Families of rows that turns and mirrors carry onto each other, the same ones carrying the whole set onto itself: the rest of each named row's family, in list order
4 families of 8 rows
Z_473: [ 15 -12   6  38  19   1  24 -24  -7  -7   2 -16 -10 -17  37   9 -36   2
  35 -17 -29  29  18  -1 -10 -10 -35  11  -2  -1  18  10  -9 -16   2 -10]
Z_341: [  7 -22  15  53  29 -19  13   3   6  -8   5 -19 -21  -9  12   8 -30  -5
  25  -4  -2  22   7 -31 -24 -12 -36  11  -3  -2  14  39   3   3  -6  -5]
Z_8: [ -8 -21  -8  52  14  19  10   8  15 -11  -6  28  -9   9  21 -12 -59 -32
  31 -10   2  27  24   3  -8 -11 -28  12  23  35   4  -8  -7  13 -17   7]
Z_799: [-30  -4 -10  47  22   4  -9   3  27 -11  -1  32  -3  15  18   1 -52 -17
  14 -13  19  14  22  -3 -30   7 -39  24  14  11   7   6  -3  10 -38   2]
Z_863: [-24 -10  -5  37  16  21   3 -10   8 -14  -6  31   6  16  13  -7 -29 -31
  32 -16  -3  17  34  22  -7   5 -39  16   4  19  27 -10 -14  -1  -4 -15]
Z_627: [-14 -18  -8  64   1  -4   3   5  29 -12 -12  28   5  11  17 -10 -42 -24
  21 -15  14  24  34  -5  -8  22  -7  18  -3  15  10  -9   2   1 -20  -1]
Z_324: [  2 -16  -2  40  39 -11  12 -15  -5 -15   4 -16 -12 -12  22  19 -40  13
   1   3 -21  39  -3  -6 -12 -16 -34  27   9  -4   9  23  -9  -8 -11 -11]
Z_706: [-12 -18  -5  48  17  17  14  -1  13  -7 -10  32  -5  13  26 -14 -48 -37
  35   1  -4  27  38   3  -6  -1 -30   2  20  37   8 -14  -8  -5 -17  -8]
Z_479: [ -2 -20   3  43  40 -17  17 -15  -6 -10   1 -13 -18 -14  21  11 -23  12
  -1   9 -20  42   2   0  -5  -2 -31  26   4  -1  11  24  -5 -12 -12 -14]
Z_889: [-12 -13 -11  60  -2   3  -2   5  29 -15  -8  26   8  10  21   0 -58 -21
  23 -22  11  17  33  -8 -14  11 -10  18   2  11   7  -8  -3   4 -17   6]
Z_866: [  5 -15   4  46  35  -1  23   3  -2 -19  16 -18 -23 -11  28  15 -37  -8
  36  -6  -6   7  15 -28 -23 -22 -46  17  -4   3  15  29  -5  -3  -5  -8]
Z_182: [ -7 -12   2  34  37  -8  17 -20 -12 -20   5 -16 -11 -19  30  14 -34  12
   8   8 -22  33   5  -7 -10 -15 -43  26   8   0   5  18 -16 -17  -8 -15]
Z_946: [-21 -18   5  43  13   4  -6  -9  12  -5 -15  31   4  20  -1 -11 -20 -28
  22 -12   4  29  29  26  -8  13 -30  11   1  11  30  -3  -2   9  -6 -13]
Z_22: [-15  -5   6  33  42 -15  29 -13  -9 -22   6   6 -15 -14  39  21 -33   1
  23  -6 -13  22  26   1 -23  -6 -38  18 -19  -7  13  20  -5 -19   2 -30]
Z_197: [ -6 -16   5  35  38 -11  23 -18 -14 -14   2 -13 -15 -19  24   6 -21   9
   6  13 -19  37   8  -2  -2  -3 -40  23   0   3   9  14 -11 -19 -11 -20]
Z_243: [-11 -10   0  35  42 -15  26   0  -5 -25  10  -1 -20 -21  33  26 -46   3
  21 -20  -7  26  10  -3 -28 -16 -34  29 -16  -8  10  26  -6  -7   2 -12]
Z_464: [ 12 -20  14  43  18 -11  31 -24  -9  -6  -2 -17 -18 -20  30  -1 -20   2
  32 -10 -24  39  17   3   1   4 -33  10  -8   2  18  11  -4 -14   1 -14]
Z_930: [-35  -2  -6  37  19   7  -5  -9  16 -17  -5  34   5   9  22  -9 -46 -19
  25  -5  16   9  32  -4 -26   6 -46  16   9  12   6  -4 -12  -2 -36  -5]
Z_110: [ -7 -13  15  39  37 -30  19  -4  -4 -15   4  -2 -19 -14  19  20 -38   8
  11 -15   0  36   2  -4 -25  -6 -27  20 -18 -14  11  31   0   1   2 -10]
Z_770: [-32 -10  -4  54  18  -7  -2   8  26  -6  -4  32  -6  12   7 -12 -34 -15
  11  -7  26  24  20   2 -22  18 -32  23   5  15  12   2  -1   7 -41   0]
Z_814: [-17 -20   1  47  13   8 -10  -2  15  -8  -9  28   4  14  -5  -7 -36 -24
  18 -23  12  30  10  17 -11   0 -24  19   9  10  26   2  -4  23  -3   4]
Z_675: [ -2 -14   7  44  37  -7  30  -3  -4 -14   9 -16 -21  -8  29   6 -21 -11
  37   7 -12   9  28 -23 -15  -8 -50   7  -7   5  17  23  -6 -19  -6 -26]
Z_912: [-11 -22   7  55  13  -3   7  -6  14   1 -20  32  -4  16  12 -20 -38 -34
  26   5   0  38  32   5  -7   6 -23  -1  16  29   7  -8   0   4 -15  -6]
Z_134: [ 19 -15   0  50  22  -2  21 -14   4  -2   8 -20 -16 -13  33  20 -40   1
  24 -25 -33  35   9   0 -10 -12 -28  21   3   0  21  19  -1  -4   2  -4]
Z_105: [-20 -15 -10  37  17  27  -2   0  10 -17  -1  27   5  13  11   1 -47 -29
  30 -28   5  17  20  21 -11  -7 -39  24   9  16  26  -6 -15  15  -5  -2]
Z_767: [-12 -12  18  36  38 -33  22 -13  -4 -14  -3   6 -16 -12  26  15 -20   4
  14   0  -7  35  19   0 -23   2 -28  11 -21 -15  13  26   2 -16   1 -26]
Z_508: [ 18 -20   8  52  20 -13  29 -11   1   2   4 -16 -22 -11  22   7 -23   1
  20 -19 -22  42   6   5  -3   1 -21  18  -6   1  19  19   6  -4   0  -8]
Z_824: [-17 -14  -5  56   1  -1   7   2  20 -16 -13  29   7   8  23 -12 -40 -22
  31 -11  15  17  43  -5  -5  23 -15  15  -5  18   6 -18  -9  -5 -15  -6]
Z_689: [ -8 -28   3  56   9   2   3   5  16  -1 -16  26  -7  12   9 -16 -52 -28
  21  -5   9  37  15   0 -11  -1 -19   6  18  30   2  -4   0  19 -15  12]
Z_790: [-14 -11 -10  52  -1   4   3  -2  21 -22  -9  26  11   5  26  -3 -57 -24
  34 -15  11  14  38 -10 -12  13 -18  17   0  17   6 -15 -11  -1 -17  -1]
Z_15: [  4 -17  18  50  31 -23  19  -3   0  -3   1 -15 -23  -4  17   2 -11 -10
  26  11  -5  24  21 -24 -19  -1 -38   3  -9  -3  20  31   3 -12  -4 -20]
Z_644: [-37  -6   1  42  19   0  -1  -3  16 -12 -10  34  -1   6  12 -20 -29 -17
  24   1  25  17  28   0 -16  20 -42  13   2  16   6  -6  -9   0 -36  -7]

Same family as Z_197: Z_627, Z_324, Z_479, Z_889, Z_182, Z_824, Z_790
Same family as Z_134: Z_473, Z_799, Z_464, Z_930, Z_770, Z_508, Z_644
Same family as Z_8: Z_706, Z_22, Z_243, Z_110, Z_912, Z_767, Z_689

Families of rows that turns and mirrors carry onto each other, the same ones carrying the whole set onto itself: the rest of each named row's family, in list order
3 families of 5 rows
Z_950: [  2  -4  -7   6 -21 -20   9   3   8  24   1   9  29]
Z_104: [-13  11 -14   6  13  12  26 -15  24  19  -1  10  -8]
Z_602: [ 13   8 -13  -1 -34  -1  -5  11  16  15  11  10  23]
Z_568: [ 18  20 -22   0   5  -4  -1  -2  38  16  27   4 -18]
Z_169: [-15   2  -8   5 -13  12  22  -4  10  19  -9  11  19]
Z_450: [  6  11 -16   5  19 -18  14 -13  30  26  18   3 -16]
Z_760: [ -1  22 -21   0   0  26  10  -5  32  10  13   9 -13]
Z_66: [-12  11  -7  15 -19  18  13 -11  17   4 -14   5  10]
Z_797: [  2   5  -4  15 -34 -12   1   1  11   9  -7   3  26]
Z_991: [ 14  18 -14  15   8 -24   2 -16  34  12  13  -4 -19]
Z_456: [ 26  12 -17   0 -17 -21 -11   6  27  19  26   5   5]
Z_921: [ -6  21 -13  15   8   9  15 -18  31   5  -2   1 -18]
Z_123: [ 16   1 -12   4  -1 -38   5  -2  20  29  16   4   7]
Z_509: [ -4  13 -15  -1 -24  29   7   3  18   8   1  14  13]
Z_234: [ 18   8  -9  14 -17 -37  -6  -3  21  15  11  -4   8]

Same family as Z_123: Z_950, Z_104, Z_169, Z_450
Same family as Z_797: Z_66, Z_991, Z_921, Z_234

Families of rows that turns and mirrors carry onto each other, the same ones carrying the whole set onto itself: the rest of each named row's family, in list order
5 families of 8 rows
Z_276: [-13   4 -12 -18  -9  10   2 -14  -2 -16  15 -23   9  -7]
Z_875: [ -8 -11  24 -12  10 -11 -18  14 -10   6   1   1 -14  12]
Z_232: [ 13   6   2  -3 -17  -3 -26   2  -3 -11  -6  25   3   8]
Z_24: [-12  13  10  -7 -20 -10 -12 -17  -7 -19   0 -15  -6  -7]
Z_141: [ 11  -9   1  -6  21 -12 -25   7 -13  10   4   2 -13   0]
Z_926: [ -2 -11  -8 -16  -2  -5  -9  26 -10  18  -8  15  -8   2]
Z_677: [ -6  -6 -17 -21  -5  -9   7  22   5  14 -14 -17  14   1]
Z_489: [-11   4   6  -6  -8  10 -27 -18  -9 -19   7 -15  -5  12]
Z_589: [  8 -11  18  -3  15  -9 -12  14  15   6   4 -20  14  -1]
Z_261: [ -7  11 -11 -10 -21   7  14 -20   2  -9   9 -13   6  -5]
Z_126: [  3 -18  14  -7  18  -7 -16   8   2  20  15   3  -6  -4]
Z_28: [ -9   2  -3 -19  -8  -8  14 -24   8  -5  17  -9  16   0]
Z_548: [-15   7   4  -3 -29   1 -25 -20  -1 -12   3  -2   7  -1]
Z_429: [  6   0 -14 -15  10  -9 -10  26  -3  22  -3  15   5   0]
Z_323: [ -6   7 -19  -7  15  -9  -3  18  11   8   2 -23  17   4]
Z_23: [  7  -2 -24 -10 -12  18  11   6  -9 -14   8   7   8  -6]
Z_583: [-11  -6  16 -16   6 -15  -3   9   5   0  -4 -31   9   9]
Z_978: [  4  -4  17  -8  16  -5   0 -11  14   5   2 -27   9  -2]
Z_665: [-18  14  14 -10 -11  -8 -25 -19   4  -9  10   3   1  14]
Z_888: [ 12   4 -13 -10  -1   3   0  13  18  11 -15 -13  20 -15]
Z_647: [  9  11   7   5 -18  11 -15  -5 -12 -18   0  14 -11   8]
Z_952: [  1  -3  13  -7  20 -12 -20  12  -7  15   5   8  -5  15]
Z_382: [  7   0   4   7 -20  -5 -12 -12 -15 -13  -8   7 -16  12]
Z_726: [  5  -6 -30  -7  13  -5  -8  16  -3  22  -1   4  -1   5]
Z_343: [ 22  -6 -13 -11 -15  -2  14  -2   1  -8  -1  14  18  -4]
Z_248: [ -6   0  19  -3  17   2 -19  -7   3  15   9   7 -16   9]
Z_532: [  9  -3  -5   1 -10  17 -20   2 -15 -17   1  15  -7  13]
Z_56: [-15  15 -11  -8 -19  -5  18  -3   0 -16   8  -6   6 -10]
Z_972: [-18   3  -4  -9 -21   2   6 -17   0  -9  20   3  11 -12]
Z_640: [ -1   4  12  -8  25 -15 -20  10   1  -4   6 -24   4  -1]
Z_202: [  3   1 -14 -21   8 -14  -2  15   6  16  -8 -18  22  -5]
Z_727: [  4   1 -15   6 -19   1  18   3  -8 -10   0  15  -4   7]
Z_905: [  7  -8  -3   2 -21   8  15  -5  -3 -15  12  16  12  -1]
Z_227: [-13  17  12  -2 -17   6 -12 -21  -2 -16   7 -11  -5   9]
Z_980: [ 10  -6   4  10 -27   4 -17 -10  -4 -16  -4  12   8  10]
Z_604: [ -1  -3 -11  -5   2  -3 -16  20  21  18  -7 -16  20   1]
Z_718: [ -6  -9 -13 -10   4  -2 -18  14   8  32   5   9  -1  -1]
Z_893: [  2   7 -12  -5   2   8 -19  16   8  20  -7  22  -4  -3]
Z_935: [ 15   4 -15  -4 -23  13  12  -3  -9  -9   2  13   0  -8]
Z_70: [ -2  -3  13 -12  19 -18 -13   1   4  10   0 -25  11  11]

Same family as Z_978: Z_232, Z_28, Z_665, Z_888, Z_343, Z_248, Z_893
Same family as Z_276: Z_875, Z_926, Z_677, Z_489, Z_23, Z_583, Z_532
Same family as Z_647: Z_261, Z_429, Z_952, Z_202, Z_227, Z_935, Z_70

